Read these off the table that follows. Rows and columns are numbered from 1.
1) What is the entry in the top-right corner?
2) What is the entry at row 1, column 3?
3) What is the entry in the top-left corner?
4) What is the bottom-right entry?
5) What is the entry directly above -3?
6) What is the entry just left of the largest entry?
7) What is the entry at row 1, column 2?
8) What is the smallest entry?
[[-12   6  14   3  11   5  23   9]
 [-13  -2  -5  -1  14  10   9 -26]
 [-13   2  -1  -3   6   9  -2 -26]
 [ -9  21  14  10 -17  16  -9 -30]
 [ -5   0  29 -12 -25 -20  -8   0]
 [-11   4 -13   5  -2 -18  -1   2]
 [ -7   1  10 -13  23   4  10  31]]
1) 9
2) 14
3) -12
4) 31
5) -1
6) 10
7) 6
8) -30

Questions about the row below.
1) Read off the 1st entry from the left.
2) Read off the third entry from the right.
3) Read off the third entry from the left.
4) Read off the entry just left of 40.
5) Read off the entry just right of 29.
6) Read off the entry just right of 26.
7) Read off the fifth-last entry.
8) Read off the second entry from the left.
array([ 33,  -9,  24,  -4,   3,   2, -22,  40,  29,  -9,   3,   6,  -3,
        26, -34])
1) 33
2) -3
3) 24
4) -22
5) -9
6) -34
7) 3
8) -9
